Each row of this table is followed by its label. One hidden rule gives the labels. It looks at one to three of the table's principal directions, none of them among the few with the most spread.
[-28  12  39  42 -49  25  51  22  84  51  13  10 -10   0 -10 -10   9 -51
   0  -8  13  -5 -23  40   1 -12 -18 -18] brick
[-37  24  34 -33 -22  10 -11  64 -41  36 -40 -13  46  25  22 -48  -4   3
  -7  17  34 -35  22  -9  23 -26 -11 -49] cork
[ 18 -15 -21  27  -8 -24  84  15  47   7  19 -30   8 -25  -1  -8   7  -2
  -4 -41  10  11 -20  -8 -31  -3  21  29] moss
[-22 -55 -46  34  11 -28  60  22  46  19 -18 -24  32 -55  12  29  53  21
  -5 -15  14  -3 -80  10 -55  43  48  70] moss
[ -1  16  59   9 -31  33 -10  61  48  23 -33  46  49  69   7 -56 -43 -27
  28 -36  48 -18  10  11  54 -56 -32 -48] raft
[ 15  -6 -39   4  32   5 -19 -17   2 -20 -52   0 -28 -26  -7 -21  -3  18
  23 -23 -24   8 -21 -70   7  -8  39  51] tent
[ 12   7  48 -20 -28 -12  50  28  13  14 -11  12  51  41  12 -32  -9 -20
  -6 -30  37   5  24 -17  27 -55   5 -49] raft
[ 54 -37 -45 -36  67 -41   0 -59 -26 -42   5   7   0   5   9   4 -28  25
  26 -34 -53  28  22 -79   7 -24  62  25] plum
[-22  12   0  12  10  19 -47  14  34 -10 -23  -8  46  12   1 -24 -34   3
  38 -17   0 -32   1 -42  14 -14   9 -27] raft
[ 15 -21  10 -25 -11 -17  35  23  -6  39  28  21  48  30  -3  25   1   9
 -23 -15  10  12   1  66  -9 -12 -19  12] moss
[ 11 -17 -27  -7  17  12 -40 -60 -19 -20   3  18 -46 -22 -18  43  22  23
 -12  35 -38  23  -1  15   3  34   1  40] raft
[ 25   0   1   4  10 -16  50  65 -12  -5 -44  -2   4  12  19 -74 -23   5
  20 -50  52  -3 -12 -45  15 -48   9  26] raft
[-22  -7  -9  33  31 -27 -34  31  -5 -42 -29 -17  35 -26  20  10   9   1
  24 -29  24 -24 -48 -27 -41  35  26  -3] raft
[ 21  48  67  -6 -65   0  69  57   4  31  58   7   9  62 -13 -29 -34 -44
 -29 -17  57   2  38  66   6 -49 -69 -57] raft
[-12 -58 -40  56  36  -9  25   1 104 -20 -68  13  28 -30  15  -4  15   0
  57 -47  14  -7 -98 -79 -12   3  88  59] raft
[ 14  26  32 -11 -28  -9  78  53 -31   8 -62 -35  -1 -32  -1 -78  26  15
 -31 -44  32  17  35 -44  22 -42   1   1] moss
[  23   33  -70   -3   42   -7  -14   -6  -17  -54   -6  -53  -17  -18
  -40  -27  -54   42   29  -19  -10  -16   -6 -101  -24  -19   26   55] cork
[-39   1  33  18 -55 -18  63 114 -15  15 -43 -38  77 -29   4 -10  65  31
 -55   0 105 -21 -39  65 -37  38 -29   2] moss
[ -6 -16  37  24 -52 -27  84  89  47  57  21  24  48  38  25  10  18 -53
 -21 -31  73  -5 -63  85 -42   0 -13 -16] cork
[ -6  10  75 -53 -27  12 -10  38 -39  44 -37  40  49  65  33 -48 -10 -18
  -8  -1  24  -5  57   8  68 -62 -21 -79] nail
[ -24 -103  -96   38   43  -19   -5  -50   85   21  -19    1   30  -61
   48   77   65   11   22   -1  -51    2 -104  -12  -54   80  102   73] moss
[-33 -14   6  38 -12 -28  24  88  -2   3 -37 -22  50 -41  12  10  51  11
 -20 -27  59 -17 -68  48 -60  54  -3  23] cork
[-54 -28  53   0 -78   9  51  24  49  91  47  20  52  21  18  58  61 -35
 -55  59  26  -8 -15 127 -14  38 -32 -52] moss
[  3 -17  13  -2  26   4 -30  -8  13   9  -8  32  20  18  10  -4 -22  -6
  30 -30 -27   2  10  -1  24 -20   3  -9] nail
[-27 -19  -8  21  10 -21  26   1  -4  -5 -31 -36 -18 -69  23  -7  53   1
  -8   0 -16   1 -16 -28 -24  43  40   3] plum
[ 16 -16 -45  -5  49  -6 -31 -38   8 -24 -25  13 -26  -9 -13   3 -21  11
  35 -16 -51   7 -22 -68  -1  -3  53  40] brick
[-19  -9  39 -29  -5   4  13   3   8  45 -57  22  39  13  27 -30  15 -18
   7 -19 -12   2  15 -44  44 -53  37 -37] cork
[ 22   7 -20 -34  43  11 -68 -76 -15 -12  22  28 -19  32  -8  21 -48  -7
  34   2 -65   8  28 -47  26 -38  17  -6] cork
[-26  -3  12  40  -3  -5  -9 -13  27 -20   2  -4 -17 -27  13  23  27 -31
   7   9   5  -6 -31  -1 -21  36  14 -22] raft
[ 36  -4 -19  10   0 -13  22  -1 -11 -12  18  17 -43   0 -11  21   5  -3
 -14 -10  16  25 -30  32 -24  11 -14  50] tent
[ 22  37  26  56 -62 -19 126  90  56  11  27 -19 -13   9 -19 -34  -6 -47
 -19 -55  95   4 -51  35 -46 -25 -33  17] brick
[ -8  -7 -30  61   2 -16  67  15  66 -18   9 -38   2 -39  -5   3   9  -6
  17 -28  42 -10 -66 -28 -47   5  25  48] cork
[ 43  25 -15 -23   4   3 -16 -33 -63 -18   3  -1 -46  -9  -9   8   8  13
 -26  -4  -8  32  26  -3   6 -14 -23  31] tent
[-17 -21  14   7   1  23 -38 -21  34  27 -22  33  15   7  26  10  13 -20
  17  -3 -23   0  -5   8  27  -2  10 -19] raft
[-10  22   0  -8 -16   4  -9  19 -39  -6   4 -35 -12 -18  -3 -15   9  17
 -26  26   2  -9  30  13  -8  29 -23 -18] moss
[ 41  20 -36 -37  36  -8 -80 -21 -80 -38  64   2  -7  37 -20  35 -56  32
  -1  13 -27   0  38  34 -18  15 -45  10] raft
[ 35  18 -18   5   3 -12  -3   5 -41 -42  10   2 -64  -3 -17   2  -5   2
 -14   5  15  16 -12   8 -22  23 -17  31] raft
[-13 -20  39 -25   6 -10  10  31   6  35 -56  24  90  25  31 -23   5  -2
  15 -47  18  -6   0 -28  31 -57  29 -28] raft
[ 31  11 -15 -70  38  -2 -41 -77 -99 -21   7   1 -37  -2 -17  13  -8  40
 -16  29 -60  28  71 -36  34 -27   0  12] cork
[ 81 -10 -52 -38  45 -17 -30 -87 -46 -57  42  17 -26  16 -26  44 -30  39
  -4 -12 -45  46  35 -20   4 -12   5  49] nail
[ 33  -3 -23 -48  42   0 -66 -16 -37  -5  15  32  -2  48 -16  -3 -65  21
  23  -6 -62   2  38  -6  18 -12  -2   2] moss
[ 17 -19 -28  45   2   1  30 -15  76   8  26  15 -23  -2   1  17  -8 -31
  23 -30  -3  11 -50   8 -22   0  14  41] tent
[-29  -9  28  44 -10 -21  60  68  16 -17 -70 -34  52 -41  38 -45  45   2
   5 -40  90 -17 -42 -43  -8  -9  24  -2] raft
[-14  20  15  -7 -55   7   5  19 -30  37  38  -6 -20  -4  -7  40  43 -12
 -63  48  13   5  -1 103 -32  49 -51 -12] brick
[ -2 -11 -13  25  15  -8   1  53  23 -33 -28  -3  35  15   7 -32 -27  14
  34 -21  53 -27 -37 -30  -7   1  13  12] nail
[ 32  -7   5  34   4   5  32   3  85  -3 -19  27  24  22  -1 -27 -33 -26
  43 -81  14  13 -24 -45  19 -60  23  14] raft
[-31   0  50  29  -5  54 -37 -10  95  20 -27  46  -3  37   6 -54 -46 -44
  65  -7 -27 -21  23 -31  75 -39   2 -62] raft
[  36   -5  -28  -61   55    4  -22  -87    4   16   27   30  -24   37
  -34   -1  -74    5   41  -14 -114   20   54  -71   41  -71   41   12] cork
[-30 -13  45  22 -20  14   2  -6  27  26  -6  23   8 -11  15  21  40 -26
  -8   6   6   5  -7  49  13  10 -17 -24] tent
[-14   9  64  16 -45  -1  44   7  48  36  50  15  34  31  12  17   5 -56
 -11 -11  26   1  10  57   2 -25 -28 -66] raft
[-20 -12   4  33   6 -20   3 -15  29 -16   6  -6 -30 -36   5  22  25 -32
   6   0 -34   2 -26  -5 -33  52  34 -23] raft
[ -41  -52  -72   53   54  -39    0    0   29  -43  -30  -35  -20  -85
    2   40   44   21   25   12  -18  -20 -106  -41  -81   99   81   69] raft
[ 39   3  -7  -5  -6 -10  18 -23  21 -10  53   1 -23  16 -21   3 -31  -7
  -6 -15 -46  22  40  15  -5   9  -6 -17] moss
[ 13  27  41 -28   1  42 -49 -87   0  -5 -22  10 -26   7  16 -45 -17 -20
  19  -5 -71  21 111 -81  96 -62   8 -80] plum
[  0  -5 -47  -7  43   3 -85 -42 -18 -55  -7   5 -46   0  -8  10 -27  14
  30  43 -49 -14  -4 -51  -3  48  33   0] moss
[ 12  14   4 -21  -1 -14  14  11 -11  13  13  -7   5  10 -12 -11 -19  -5
  -6 -21 -26   4  21  -5  -8 -14   4 -15] raft
[  4 -37 -23 -43  35 -22 -15   3 -37  25 -18  20  18  16  27   4  -2  14
   6   1 -31   1  -6 -10   2  -1  35  14] moss
[  31   26   53  -19   -4   31  -11  -14   27    5  -31   53   10   65
   -5  -55  -56  -29   38  -47    3   13   45  -55   83 -106   -7  -39] tent
[ 43 -16  -2 -44  16 -15  11 -62 -68  15  66  30 -67  11  -5  39   3   3
 -32  30 -52  46  49  63  10   1 -31  21] raft
[-12 -24   2  20  14   8 -11 -33  44 -17 -26  25 -11  -2  10   4   7 -15
  30   8  -5   0 -26 -39  20  -1  37  -2] nail
[ 20   2  -8  13   5 -12  22 -21  49 -20  46   2   7  28 -11  11 -41 -24
  25 -19  -1   0  -6 -24 -11 -21  16 -14] raft
[ 43  17 -20  -5  27  -1 -19 -76   1 -31  80  23 -81  18 -51  37 -53 -17
  14   7 -67  27  22   8  -9  -2 -16  18] cork
[  3  29  15   8 -21 -25  53  87 -34  14 -11 -29 -13 -13  -3 -44   2  -9
 -23 -32  37  -6 -10  19 -34   3 -21   5] brick
[ 23  31  36  41 -76 -10  85  66  67  11  71  -7   9  35 -26  -1 -17 -45
 -31 -29  58   4 -11  86 -42  11 -53 -34] moss
[  9   5  26 -32 -38   6  40  53 -30  36 -20  12  27  32   2 -28   9  16
 -35   8  52   4  13  38  23 -30 -31   3] raft
[-44 -23  16  32 -25  10  -4  18  35  12 -43   6  27 -21  33  16  58 -15
  -6  19  41 -14 -50  14  -5  35  18 -14] raft
[  6 -22 -16  -4  25   2   5  -5  40  10  -6  13  39  19  -5  -8 -32  13
  34 -28 -13  -5  -7 -28  14 -34  23  20] moss
[ 39 -26 -32 -32  26 -22  -7  -2   0   1  24  29   7  44  -9   9 -44   9
  13 -13 -38   9   0   3  -8   2  21  15] moss
[ 16 -14 -39   7  59  13 -72 -43  23 -49 -19  23  -3  22   5 -11 -56   9
  68 -13 -26 -12  -9 -83  27 -19  37  15] nail
[ 16  -6 -11  33 -15 -24  32  45  43  -1  13   2  40   7  -6  28   4 -14
  -6 -49  41   2 -61  36 -54  16   1  24] raft
[-11  33  29 -16   2  13 -43 -13 -15   3  33  12  -7  36 -12   1 -42 -25
  14  16 -21 -15  34   5  15 -22 -26 -51] cork
[ 24 -42 -57 -20  53 -10 -39 -27  10   8  15  36  15  24  -7  39 -34  21
  30 -17 -51   6 -31   4 -14   3  28  57] tent
[-50  19  61  21 -48  42 -28  41  83  54  -8  26  60  41   0 -14 -17 -45
  17  -7   4 -33   3  39  25 -13 -23 -81] brick
[-37  11  -1  26 -32  36  12  -5  35  29  -4 -28 -37 -32   5 -22  22 -11
  -6  39  -5 -15   5   1  11  17  -8  -8] moss
[ -17   39   72    1  -27   25   -2  -30   16  -12   18   -5  -20   13
   -5  -39  -20  -35    8   18  -17   -4   84  -25   56  -30  -23 -101] plum
[ -4 -46 -40  22  19 -21  29  18  52   4  -2  -3  57   0  20  19   2  11
  23 -22  28 -14 -64  -9 -31   7  41  40] moss
[  3 -23   4  36 -18 -14  45  59  64   7 -20  14  39  18  19 -15   2 -22
  14 -40  54  -8 -59   8 -19   2  19   5] nail
Here are more rows. What is the label of each one?
[-43   3  59  11 -36  34   1  14  64  35 -69  14  68   9  29 -33  24 -30
  16 -21  28 -16   1 -40  53 -50  23 -63] cork
[  21   45   51  -53  -33  -26   44   37 -109   -7   20  -24  -28   16
   -6  -39    2    5  -58   24   27   13   79   22   10  -14  -47  -53] plum
[ -9   6  23 -36  -1  30 -71 -49 -30   8  10  32 -20  38  19   4 -12 -15
   4  53 -35  -3  55   4  52  -8 -15 -59] nail
[  7  11  -1 -18   8 -20  24  40 -32  -3 -23 -16  23  13  12 -35 -15   8
   4 -21  34 -10  -2 -40  -2 -34  13   2] cork
[ -1 -15   2   5  -3   0 -12  -7  16   9  43  27  -5  30   2  31 -13 -19
   4  22  -4  -4 -11  51  -9  20 -16 -10] nail
[-14 -16  23 -20 -30 -33  56  77 -11  72  24   3  88  25  16  28  22  -6
 -39 -23  41  -7 -28  93 -43  -2 -20  -5] cork
[-32  11  17 -22 -25  16   0  15 -44  26 -20 -30  -8 -31   1 -19  36  26
 -38  45  -8  -7  42  24  15  24 -23 -17] moss
[  10   30   73   -6 -100   24   60   24   38   52   90   18   17   62
  -25   13   -6  -34  -59   27   34   13   60  127   15   -9  -93  -72] moss
[ 28  -4   3 -12 -39   2  59 -30  49  36  95  16  -8  54  -9  25 -29 -32
 -15  21  -8  15  25  54   1 -20 -21 -24] moss
[ -7 -40 -57  26  32  -8   4 -13  40 -16 -22 -14  -8 -33  12   2   8  16
  28   1 -15  -9 -48 -49 -20  31  57  46] moss
[ -1 -11 -13 -26  37  27 -74 -30 -15  -3 -50  32  33  14  -6   6 -14  35
  28  -6 -19  -1   2 -33  41 -33   9  29] tent
[ -7 -15 -10  30   2   2  23  25  30   5 -31   8  -2 -13   7  -8  15  -3
  13 -15  35  -4 -54  -5  -8  -1  12  42] tent
[ 27 -75 -63  30  49 -26 -22 -36  73 -44  -8  46  38  10   7  67   1  11
  42 -29  -3  12 -93 -19 -33  36  71  61] nail
[ 45  17 -70 -57  68 -21 -40 -59 -93 -40  38 -21 -61   2 -26   4 -57  40
  14  17 -66  10  40 -64  -9 -16  14  47] cork
[ 19  13  -6 -39   1   4 -10 -34 -57 -10  13 -17 -10 -10 -18   7   6  37
 -30  21 -25  18  58   2  17  -4 -20   3] moss
[ 25 -30 -39   9  59  -6 -70 -60  48 -34  -1  48  21  31   9  42 -40 -17
  61 -40 -41   5 -42 -53  -2 -13  54  14] raft
[-56  33  61  -4 -24  27 -55  43   0  48  10   0  82  36  20  -4 -19 -26
  10  -3  19 -44  27  46  16 -28 -50 -82] cork
[  6 -11  10  -6  -8  30 -17 -54  19   5  13  38 -38  22  -3  13  -1 -11
   4  38 -19  15  19  15  42  -7 -10  -7] raft
[  6   2  14  47 -23   8  48  -2  50 -28   7 -22   0 -13  17 -26   9 -11
   7 -13  55   1   4 -19  14 -13  -9 -11] nail
[ 16  10   7 -15  24 -27  19  10 -53 -33 -20 -22  -4 -11  11 -39  -9  14
   5 -21  15   3  27 -57   9 -28  13  -5] raft
[-16   8 -18 -41  13  -6 -76  -2 -87   1  21   1  -5   7  -5  52   9  22
 -28  59 -21 -12   2  55 -29  52 -24  -1] cork
[-34  27  66  -1 -40  15  10  68 -29  16 -63 -11  19  -9  17 -60  30  -4
 -21   1  49 -14  25   4  32 -11 -27 -51] raft
[ -5 -17 -18 -15  37  26 -47 -39  19  18 -38  23  34   2  -4   3 -15  23
  36 -23 -38   1   1 -41  38 -45  22  32] brick
[  4  -4 -26   1  -3 -30  27  63  -4   4  -8 -10  44  15   5   7  -1   6
  -7 -21  52 -16 -61   5 -50   7  16  29] cork
[ 14   7 -13 -20 -10   3  39 -19 -24   5  13 -32  -6 -22 -15  -6  13  34
 -29  11  -2  15  37  -1   8 -14 -13  25] moss
[ 24  29 -34 -38  28  15 -44 -46 -22 -23  39  -6 -59  33 -34 -28 -80   9
  28  33 -71  -8  59 -57  24 -17   4 -14] moss
[-35   9  43  42 -55 -39  85  95   7  15  30 -36  26 -18  14   7  45 -33
 -43   0  82 -20 -44  81 -71  51 -28 -35] raft
[-26 -27  -8  21  19  13 -22 -31  49  15 -10   3  15 -29   5  15  12   0
  24  -9 -48  -3  -7  -7   6  16  24   2] moss
[ -1 -31 -26   0  14   4 -24 -63  40   5  44  28 -50  10  -5  39 -11 -22
  15  44 -74   7  -3  13  -4  43  28  -9] moss
A new table starts here. A hidden rule labels the rows of this table. It goes by one to three of the table's principal directions, not those with the most spread.
[-15  21  -2 -14 -54 -51  -6  -3  11   3 -22  11  28 -21  -7  30  -4   9
 -12 -16 -10  13  39  14 -78 -17 -65   8] C
[ -50   -8  -29  -15  -25   -1   11  -28   60   -8   11  -43   21  -37
    1    1  -10    1  -18 -116   31    7   37    6  -39   -6  -63  -36] E
[-36 -73 -45   3   6  69 -49  -7  30  10  34 -16 -18 -43 -27 -41  -4  -4
  72  -4   1 -19 -32   0  60  13  60 -84] B
[ 62  50  48  56  -1 -77  65 -12 -39  43 -50  42  44 -29  11  61  15  21
 -17  58  -4  11  31   1 -28   7 -49  74] A
[ -8   1 -19  10 -35  52 -70  -1  -6 -27  36  34 -15  32 -34  -8  17 -31
  21   7   6  10 -21 -10 -33 -41  45 -25] E
[ 12 -23 -73 -46  42 -65 -33  58 -84  -7   0 -30  14   7  40 -10 -28 -44
  -7  29  40 -19  24 -23 -30  38  32  32] D
[-48 -38 -38 -13  11 -17   1  13  40  11   7 -23  19 -43   3 -12 -26 -16
   7 -67  27  10  25   4  -6  26 -28 -41] C
[  2 -19   9   1  43  50   3  29  13  -3  30   0 -38  15  -2 -35  -5   1
  10  39 -24   6 -52   6  92  12  64 -14] B
[ 14 -52  32   2  69  42 -10  55 -39 -20  11  29 -42  75  -1 -14  -6 -24
  20  57 -23  -6 -40 -20  52   3  78 -20] A
[ 66   3   7  39  65 -38  78   3 -50  36 -14 -27  16 -45  44  22   3  20
  -9  48  15 -17   3  -7  66  42  15  54] C
[ -11  -19  -62   -8   15 -103   21   42  -25   43  -36  -18   60  -74
   30   27  -30  -11    3   -5   45    1   50   -5  -45   52  -52   20] D
[ 21 -35 -16  12  46  78  -1  57 -13 -34  89 -18 -51   7   6 -15   9 -13
   9  33 -17  17 -49   4  78 -21  89 -25] A
[  5  28  73 -26 -13 -19  57 -35  15 -18 -41 -18 -22  39  36  22  14  26
 -37 -50 -26  -8  29  26   9   7 -59  19] G
[-34 -40 -29 -18  25 -13 -10  25  -3   7 -14  -9  -6   1  22 -17 -14 -36
  21 -40  43 -11  12  -5   9  48  -2 -33] F
[-24 -55 -52  -9  63  91 -20  10   9 -26  57 -51 -27  20   4 -47  -4 -24
  13 -49  41 -16 -40 -31  68   6  77 -48] B
[ -63   11  -11 -105  -70  -23  -86  -28   -3  -46  -62   -3   -4   92
   10   -7    2  -21   -8  -61   -1  -23   35    5  -78    6  -27   -5] B
[ 37   4  15  23  15 -36  41  -3 -23  24 -21  -6  15 -34  17  25   1  24
  -1  38 -11  -9   9   4  20  14  -8  29] A
[ 42  14  71  56  35  48  32  -7   3  -4  13  33 -40  38  -3  -7  17   1
  -3  39 -25   6 -48   2  82  -9  54   8] G
[  7   0 -28 -35 -14  22 -14  16 -11  -9   9 -33 -11 -10   4  -1   6  42
   5  55 -35 -13 -31   9  29 -10  29  14] D
[ 16  48  75   3 -23   3  33 -42  34 -10  -3  15  -3  24 -23   7   5  39
 -41   3 -57  16   6  15 -16 -44 -41  26] A
[ 20   9  33  44 -18  96  -9 -37  31 -13  49  14 -39   2 -35 -15  31  22
  21  24 -36   4 -53  10  58 -46  53 -27] A
[  -4  -11  -40  -69   10 -102    3   50  -60   12  -48  -26   17  -12
   61   19  -17  -13   -3   19   14  -13   49   14  -21   67  -30   39] C
[  14   91   64  -24  -50 -121   55  -85   22   46 -103   16   72  -24
    4   39   -1   58  -50    6  -41    7   71   26  -51   22 -118   94] A
[-21 -16  -2   6  24  33  19   7  27  -5   9 -15 -13  10   8 -12  -2  -7
  -4 -48  24   1 -13  -7  28   9  -1 -25] F
[-15 -55 -50 -14  68  19   2  44 -10   6  37 -28   2 -18   8 -23 -18 -21
  15  -6  25   4  -5 -17  40  28  37 -24] C
[ 15 -39 -31  19  47 -45 -10  54 -55  27  -9  20  12 -17  13  -2 -21 -41
  30  48  32  -7   5 -19   0  41  31   0] G
[-17 -52 -40  57  13 102 -11  24  66   8  79 -17 -21 -71 -45 -31  -9  24
  42  17 -15  11 -80   2  86 -31  71 -74] C
[ 19 -12 -19  35  31 -40  42  23  -6  35   3 -11  32 -66   4  13 -21  12
  -2  22  13   4   8  -8   2  12 -17  13] G
[  1 -39 -34   2  32 -67   9  42 -41  26 -15  -4  22 -40  26  10 -23 -30
  19   5  35  -7  36  -6 -21  45 -15  -4] G
[-47 -16 -16 -51 -37   4 -20  20  36 -41  24 -32 -13  10  -1   0 -15   0
 -21 -69 -16  11  20  17 -53 -32 -40 -38] A
[ 42  39  24  16 -36 -99   3 -13 -60  30 -61  44  42 -12   0  44   3   2
  -2  58  -3  -9  50  -3 -91   1 -54  57] A
[-23 -56 -93 -20  37 111 -83  24 -15 -47  90 -44 -27  31 -24 -57  -5 -38
  21 -18  40 -16 -52 -46  18 -32 110 -53] B
[ 12  -9  26  -3  24   7  14   7   3  11   8   6 -22  -4  -3 -21  -5  11
  11  41 -35   2 -12  14  51  14  18  -3] B
[  0  36  49 -12 -24 -45  11 -23  22  14 -33  23  10   6 -20  -8 -17  23
 -23  19 -41   6  17  14 -34  -9 -52  23] A
[ 27  36  78  11 -27 -10  30 -32   0  -1 -34  35  -7  30  -3  34  24  29
 -12  25 -48   6  11  18  -6 -19 -30  28] G
[ -8  18   4 -19 -11 -38  -1  18  11  -4   0   2   7  -1  -6  -5 -22   2
 -28   3 -18  15  12   9 -36 -11 -30  14] A
[ 35  10 -17  10  15 -80  13  17 -46  26 -20   2  33 -39  26  20 -13  -9
  -6  43   8   1  28   1  -7  31   0  46] F
[ 15   9 -29  41  -2 -36  39  20  18  32   8 -20  36 -87  -2  20 -19  32
 -13  23   3  11  -8   4  -1  -7 -23  18] C
[-19 -16  16  16 -35  55 -13 -36  30   0 -34  15   3  13 -17  31  32  35
  35  -5 -21 -11 -27   0  30 -13  17 -28] C
[-38  23   0 -42 -20 -15   5 -34  34 -20 -32 -32  15  31  14  -1  -7   6
 -44 -89  18  -7  25  -4 -37   0 -53   9] A
[ -5 -12  -9  27   8  39  -1  18  22  -4  36   2 -10 -10 -17  -9  -4  -2
   3  -2   3  12 -29  -6  16 -21  22 -24] C
[  -6  -64 -121  -43   44  -18  -67  103  -79  -27   59  -42   -1   -8
   24  -20  -34  -61   13   22   50   -9    1  -30  -35   12   67  -15] B
[-25  18  54   0 -49  60   3 -43  61 -28   7   8 -36  33 -20  -4  24  19
  -5 -55 -29   6 -12  22   3 -38 -26 -36] G
[ 14  -2   2  16  24 101 -19 -35   0 -39  47 -16 -29  51 -11 -19  27  -7
  -4 -20   8  -8 -42 -24  50 -34  78 -12] C
[-33 -66 -77  10  41   9 -25  46   5  12  28 -23   7 -44   7 -25 -27 -39
  33 -27  52  -4 -13 -17  30  35  43 -51] F
[-19  -6 115  33  51  65  30 -53  71 -28  15  30 -56  91 -21 -58 -11 -39
 -27 -99  -7   8 -12  -4  53 -10   6 -55] A
[  9 -12  30  17  55  66  34  -6   0 -25  25 -11 -38  53  19 -10  19 -18
 -11 -44  22  -2 -20 -15  59   3  34 -13] A
[ 47 -18  -4 -17 101  81  -7  53 -71 -38  44 -14 -45  94  18 -25  11  -8
 -12  90 -14 -10 -74 -37 104  -1 127  37] D
Here are more rows. What is the label of each one?
[-24   6 -34 -78   2 -30 -32  24 -20 -25 -15 -25   8  43  22  -6 -13  -8
 -27  -3  -5   0  14  -2 -20  16   5  29] C
[  7  17  23 -27  22  22   9  -8   4 -46  40 -28 -29  50  11 -22  -4 -12
 -50 -41 -11   7   5   1   4 -24   9  10] B
[-34 -43 -31  31  -2  -8 -11  32  23  33 -32  18  29 -37 -21  11 -20   7
  38  10  18  -6 -22 -16  -9  11  -6 -37] F
[ -9  -5  54  10   8  46  21 -25  28 -11  -3  15 -32  39   4  -4  20  -3
   6 -37  -9   3  -9  10  47   5   3 -25] F
[-10  12  31  37 -31  43  10 -19  44   4  -3  25 -12  -2 -22   8  18  19
  12 -11 -11   8 -28   9  13 -23 -10 -24] F
[ 10   4   5  30  20  16  26  -7  18  15  14  -5   4 -22 -13 -12  -7  12
  -6   3   6   2 -17 -10  16  -8  -2  -1] D
[ 16 -21 -51 -19  37 -32   4  30 -57  12  -6 -27  23 -19  27  12  -5  -6
   6  27  30 -15  16 -21  -7  29  11  26] B
[  1 -49 -52  34  -6  38 -51  22 -16  12  44  13 -11 -51 -21 -12   6 -25
  68  36  16  -5 -24  -3  19   0  62 -53] A
[  7 -57 -23  26  72  43 -12  67 -26 -19  68  -1 -40  18   3 -35 -18 -56
  15   3  30   4 -31 -22  36   2  72 -44] A
[-10  -9  65  52 -13  71  20 -21  78 -12  37  22 -32   0 -43 -10   2  19
   2 -29 -43  20 -35  16  34 -51   2 -57] A
[ 17   8  90  37 -27   5  41 -44  20  23 -37  49  -3  -2 -22  35  27  36
  24  19 -48   4  15  20   1 -14 -46  -9] D
[-14  28 -21  17 -34 -97  31  23  15  60 -74  15  62 -68   1  34 -25  33
  -6  24  18   3  15   3 -57  25 -88  35] G
[-48  -2 -35  -3 -26 127 -64 -50 102 -64 127 -42 -50  17 -69 -75  15   8
  -5 -76 -13  18 -75  -6  44 -90  74 -81] G
[ 15  10 -63   0 -17  13 -50  47 -41  -4  37  11   7 -12 -20   0   4  -6
  11  76   9   9 -30 -16 -36 -29  41  20] G
[ 50  72 125 -11 -13 -47  58 -83  -7  21 -73  47  14  39   8  39  37  51
 -25  57 -86  12  37  35  40  17 -35  84] A
[ 62  10  -1  28  29 -40   3  21 -81  11  -4  19  10   4  13  16   1 -18
   0  76  11 -11   5 -20 -16   4  32  49] A
[-11  14  29 -15 -19 -64  13   9  -3  20 -63  26  16  10   6  19 -12   8
  -5  10  -9  -3  25   8 -43  20 -59  18] C
[ -62  -53 -102  -19   -5   -8  -43   58   17    3   22  -31   12  -49
    3  -21  -33  -37   25  -54   61   -2    1  -10  -37   20   -7  -59] C
[  0 -40 -37  38  33  49  10  11  31  14  48 -31   8 -60 -24 -16 -16  22
  16  10  -1   1 -40 -13  53 -16  43 -34] D
[ -9  13 -28  -3 -30  -9  -2   8   7  -4   7 -10  15 -23   2  21   5   6
  -8 -17  11  10   9   4 -35 -14 -24   5] F
[-12 -17  12 -15 -12 -39   4  13   3  28 -31  18   2 -27   3   4  -8   8
  30  25 -20  -2  18  23   1  31 -31 -12] B
[  2 -13 -38 -11 -11 -67 -11  25 -27  36 -25   1  21 -61  16   5 -13  -3
  31  44   5  -7  21  16  -5  44 -12   8] D
